One vector is turned by the same rotation once a step. Each row is the vector after some number of steps, and that number follows the row.
The counts run from 0 to 192.
[192 139 135 161 128 107 158  74 111 123 102 123 152 106 114  98  99 101
 167 148 155 150  95 124 157 103  98 140  99 126 147 165 129  90 105 122
 129 155 122 168 113 140  93 137 121 150 155 165 167 144 125 115 105 148
 127  68 150 147 142 190 117  96 140 156 108 115]  186
[112 135 109 153 131 136 150 124 136 119 135 129 161 152  54 102 124  68
 138 147 139 113 114 129 119  91 120 162 155 139  94 132 136 100  87 133
 108 146 101 180 134 131 114 147 162 129 160 140 142 156 149 127 127 121
 156 101 126 107 122 185  96 109  96 216 139 110]  61
[116 170 157 121 119 117 135 143 130 128 113  95 160 162 139 108 100  78
 130 144 122  99 146 156 159 110 134 113 104 156 115 122  72 111  87 108
  77 157 153 170 116 136  86 131 136 133 152 142 155  88 146 173 122 120
 166 146  96 106 160 156 104 118  83 170 142 121]  69
[113 163 147 151 136 106 136 118 118 118 114 129 167  89 108 120  81  90
 154 147 145 149  98 121 143 135 128 160 164 121 118 138  98  88 153 127
 136 132 123 160 153  93  95 132 139  84 203 128 170 127 141 155 110 117
 145 106 111 113 108 172  38 105 118 159 115 144]  54
[149 183  83 153 157 148 129 116 144 130 145 106 128 117 104  65 106 161
 116 142 102 109 125 116 164 146 118 148 160 108  96 169 142 100  98 111
 141 130 139 134  95 139 146 117 160 119 176 163 151 177 105 134 134 156
 160  81 132  92 143 110 149  93 145 169  96 104]  111
[131 145 103 114 142 106 122 126 133 105 112 110 166 116 125  90 139  92
 130 170  88 112 107 159 138 132 118 191 129 122 114 135  94 134 119  81
 115 161 110 143  98 128 128 111 160 130 173 145 145 122  89 118  76 188
 113 113 100 145 116 126 120 116 105 192 149 108]  150
[136 161 163 163 126  84 124 112 125 120 128  96 159 158 112 105 116 124
 108 189 125 110  97 106 178  82 115 136 111 118  67 155 165 110 109 131
  99 122 145 146 113 175 106 113  96 122 133 126 133 140 150 103 114 140
 187 134 104 125 148 168 112 112 117 125 116  88]  8
[148 176 143 158 138 141 142  84 119 117 159 102 113 154 111 135 108  65
 160 147 125 121 127 143 131 118 114 136 111 115 136 150  98 105  90 134
  82 185 126 160 121 121  88 153 157  86 144 134 144 147 170 144 105  92
 152 149 118  98 156 208 103 115 107 167 111 133]  134
[125 146 148 132 137 103 135 114 140 110 107 129 173 109 109 120  82  67
 146 138 133 137 127 136 136 108 133 152 156 130 111 153  91  70 137 125
 125 124 120 165 156  85  77 129 135 117 181 122 179 119 146 148 112  98
 145 128 104 116 125 177  46 111 117 154 110 154]  55
[145 178 126 143 144 128 126  77 126 103 147 101 108 146 114 133 122  60
 162 139  99 122 147 153 147 119  99 136 119 129 126 145  88 116  70 118
  92 199 127 152 114 118 101 125 172  93 130 133 167 136 160 150 102 104
 135 159 107 103 160 174 112 121 118 156 104 143]  135
[167 158 131 140 134 136 130  74 100 143 123 116 124 150 132  95  77 126
 180 136 165 150 117 123 140  86 122 148  81 142 143 167 110  92 103 136
 124 163 151 155  94 127  89 143 128 157 137 152 136 153 134 137 107 112
 156 107 142  98 195 189 149 127 114 162 107 141]  35
[128 176 124 129 156 125 118 141 136 111 143  90 152 124 143  89 126 160
 103 171  48 106  83 148 124 157 146 166 109 110  92 148 111 115  96  96
 123 135 117 113  98 175 144 117 119 113 171  99 143 129 108 130 121 142
 138 161  79 146 155 113  96  94 117 166 139 121]  78
[143 158  97 120 155 137 128 136 125 125 104 119 155 134 114  74  82 193
 159 130  78 125 107 109 136 132 125 186 151 134 106 169 137  87  94 141
 161 121 131 104 133 133 152 137 138 133 174 137 145 154 110 118  90 174
 135  83 145 127 145 136 130  91 120 192 134 113]  26
[145 165 117 149 119 131 107 110  99 133 120 149 131  99 155 102  63 149
 111 145 130 129 118 134 155 165 139 156 148 114 135 190 100  87 173 108
 133 122 161 137 116 110 129 120 134 131 193 164 138 140 122 177 108 139
 148  97 136  82 148 131 112  98 109 182 124 101]  118
[ 97 137 102 154 121 121 132 126 124 130 144 136 162 136  61 110 107  81
 118 161 148 120 107 121 135  99 113 170 159 129  85 142 149 105 127 134
 120 137 113 162 129 137 123 130 156 123 175 139 134 180 152 130 112 132
 163 115 129  85 118 174 109  86  88 203 139 105]  60
[107 169 114 158 141 109 121 114 116 122 120 153 154  92 119 110  84 105
 156 159 135 159  93 133 152 139 112 154 167 100 109 149 102 100 161 106
 114 131 129 146 141 104 120 113 148  74 196 140 164 138 130 148 110 142
 129 108 110 114  95 167  58  84 113 152 112 138]  53
[144 166 107 125 129 152 118  86 103 109  87 135 111 141 124  93  89 143
 166 148 109 159 115 139 153 110  83 133 114 129 129 154  91  90  74 111
 106 176 178 133  69 130 112 115 136 138 134 154 161 153 140 154 140 146
 147 117 135 104 181 151 165 108 127 144  69 159]  37
[130 147 115 144 131 108 128 117 140 104  71 155 148 122 105 117 112 150
 132 160 106 168 109 137 187 127  72 128 144 107 118 171 116  83 120  93
 104 150 163 136 114 150 121  98 137 130 152 160 200 129 142 150 138 179
 142  87 146 125 150 148 118  88 146 140  89 141]  189
[101 149 115 117 133  95 120 105 158  85 105 125 168 115  96 127  84  75
  98 144 116 150 167 149 137  98 108 149 167 123  86 172 101  92 139  86
 129 138 106 143 139 115 108  90 154 154 165 129 187 135 166 158 102 124
 147 155  97 101 143 134 104 106 118 187 121 141]  57
[147 124 135 129 146 161 126 134 134 102 105 138 136 148  91 126 107 126
 136 122  95 145  97 152 101 124 118 137 127 120 125 163  78  59  90 121
 118 150 117 142 124 143  97 149 153 127 139 102 164 139 177 154 146 108
 156 128 125 128 198 194  65 121 121 190 110 161]  128
[163 165 148 145 133 141 116  94 106 147 119 111 120 142 143  95  68 124
 163 155 164 132 114 101 130 118 141 156  87 147 151 170 128  94 119 141
 136 155 160 157  99 133 105 137 133 145 161 144 119 153 121 133  87 129
 146 103 147  95 190 180 156 114 103 169 136 117]  34
[192 148 127 132 163 138 160 102 113 127 134 110 156 108 123  82  99 147
 165 111 131 117  99 145 125 133 141 170 131 105 125 157 104  62 116 106
 144 126 112 157 112 127  97 161 143 142 175 145 153 151  93 136 156 139
 170  84 128 136 153 142  81 123 161 180  97 127]  114
[127 167 144 140 149 114 118 135 107 113 155 105 149 129 155  91 115 170
 103 187  82 102  67 136 125 148 170 176  90 106  99 156 113 120 125 101
 123 117 119 119 114 183 125 120 116 104 173 107 126 132 112 127 121 146
 160 164  76 149 145 117  80  97 113 172 135 109]  79
[ 76 144  83 152 125 103 112 120 134 113 143 135 166 124  70 115 101  85
 104 168 132 136 126 129 137 102 108 164 173 126  78 156 154 123 152 120
 134 125 122 148 129 139 126 109 165 132 178 145 147 171 158 139  98 141
 147 141 123  87 125 149 121  84  95 198 142 110]  59
[ 93 155 140 145 138 121 132 160 100 152 137 129 166 165 135 109 109 109
 133 169 143 126  97 136 153 125 131 140 100 144 125 117  80 109 128 110
  90 144 139 181 121 150  98 138 155 128 182 150 147 116 126 161 135 139
 165 142  98 106 136 180  72 105  83 185 167 101]  67
[152 155 132 145 118  83 145  82  79 112 114 109 151 101 138 104  97 129
 169 190 101 132  85 150 126 104 135 196  93 129 122 165 137 132 112 136
 125 141 117 111  96 149 126 113 100 114 164 135 130 138 115 110  59 157
 129 124 104 134 116 153 122  90 106 152 134 108]  86
[186 154 133 170 123 106 144  78 120 134 109 120 136 109 129  96  93  97
 153 180 153 139 100 104 156 127 115 144 111 113 145 165 151  98 127 123
 132 154 133 169 118 145 115 126 134 125 169 169 155 147 131 122  87 143
 119  61 148 132 132 185 135  98 133 163 133 100]  185
[178 164 134 121 115 110 139  99  91  92 102 100 120 130 156  95 106 104
  93 171  72  74 131 161 133 138 166 160 117 104 107 161 109 121  78 112
  80 145 120 134 123 113 133 100 104 115 147 134 131 106 135 138  74 115
 138 141  80 123 125 137 129 124 107 158 114  94]  83
[ 95 189 127 143 121 114 133 122 116 139 168  96 158 137 111  87 110 117
 151 177 111 107  81 138 152  96 110 145  99 149  81 126 145 158  95 130
 105 137 136 140  80 168 111 136 126 122 153 128 131 158 123 125 119 137
 182 147 100  89 152 128 125  79  91 160 120 120]  73
[164 150 145 143  98 128 129  95 130 136 108 123 139  92 127 105  65 102
 149 129 161 122 115 152 139 128 142 159 125 147 124 187 108  75 143 137
 130 127 142 153 130 104  85 149 120 139 177 153 140 145 145 160  96 103
 151  90 157  77 174 161  99 105 107 177 116 116]  120
[162 164 134 134 139  86 163 103  82 111 128  92 174 152 108 102  76 147
 174 122 136 124 145 137 150  63 123 165 143 150  85 164 149 103 110 148
 121 114 131 118 125 104 112 117 106 164 151 149 151 134 113 120  86 139
 200 110 110  87 134 137 126 119 139 157  97 111]  22
[165 187  98 149 160 144 137 111 139 144 146 107 136 104 107  58 100 158
 139 130 123 113 103 119 149 156 123 170 151 104 102 172 144  95 110 122
 154 126 131 144 114 140 148 144 159 107 188 150 132 189  91 121 143 152
 148  66 139 110 144 127 118 102 147 176 109 111]  112
[157 106 156 157 146  91 143 125 105 103  95 125 161 182 110 118  87 144
 120 171 137 155 106  97 129  72 144 158 111 114 100 168 157  77 102 135
 124 121 138 147 139 155 120 107 102 156 132 125 149 123 157 116 104 130
 170 135 102 142 151 209 113 129 131 163 130  98]  94
[161 129 120 144 137 105 132  95 120  97  69 143 144 119 106 124 114 127
 144 148 116 158 110 145 167 109  77 125 129 116 118 162  93  86  94  95
 110 167 142 149  95 137 111 107 131 156 136 171 204 133 143 140 136 177
 135  86 145 142 148 154 128 100 159 138  92 142]  188
[116 145 115 137 153  96 118 126 122 126 117 116 179 111 137  94 129 115
 134 189 105 134  79 157 139 121 124 206 123 124 104 138  95 126 130  83
 121 154 107 146  91 144 121 112 152 127 183 136 145 121  86 131  85 193
 111 124  93 140 110 129 100 116  92 185 154 112]  151
[149 150 103 131 130 129 111 113 102 118 107 159 120 107 146 102  73 151
 110 131 117 134 117 155 146 167 135 150 145  94 139 188  81  74 158  76
 126 130 142 139 103 120 130 106 136 143 190 171 160 128 120 173 125 156
 146 106 126  98 149 117 108 108 133 177 115 116]  117
[136 164  90 144 152 128 123  83 102  90 131 142 134  91 122 117 109 107
 149 147 102 150 124 160 137 138  96 169 156  75 120 163  83 110 137  68
 120 169 119 131 114 112 123  95 163 105 172 150 185 139 133 157 114 148
 112 137 110 121 105 136  96 112 149 163  90 159]  51
[154 155  87 100 138 116 148 121 104 106  89 114 148 154  98  87  89 157
 157 115  70 110 151 142 153 103 127 162 171 142  82 157 136  98  65 135
 126 138 138 110 117 100 156 117 137 146 148 156 161 142 119 133 112 160
 175  83 115 102 129 116 152 111 119 169  86 113]  24
[143 136 119 129 169 134 139 138 122 135 106 112 170 144 115  85  81 188
 164 129 115 145 100 106 124 128 141 188 134 144 120 166 131  67 111 143
 175 123 127 110 122 145 138 153 138 150 175 126 145 157 105 117 113 165
 146  94 132 137 153 164 108 104 121 190 138 106]  27
[158 164 145 139 132 139 147 129  69  96  98 119 118 185 177 100  71 145
 128 146  84 102 142 128 162 118 162 137 101 106 123 156  94 117  74 121
  80 139 170 142 134 134 124 110 107 127 150 148 146 105 125 171 120 120
 169 159  69 125 134 142 145 123 132 145 107 127]  168
[120 180 107 140 142 153  93 114 137 130 100 127 111 117 127  79  92 168
 147 170 107 152  80 113 159 148  85 140 125 122 121 142 107  96  99 126
 126 152 180 129  93 140 136 123 137  88 162 133 156 168 135 142 134 135
 120  97 143 103 175 150 124  81 119 142  95 155]  39
[119 137 135 135 136  99 119 133  86 133 117 133 196 116 138  97 110 120
 144 181 137 132  69 154 149 111 122 194 117 131 104 126  94 125 139 102
 111 141 121 148 105 144 101 120 127 137 172 144 131 108  84 127  93 195
 135 114  97 130 104 150  79 122  93 174 157 118]  152
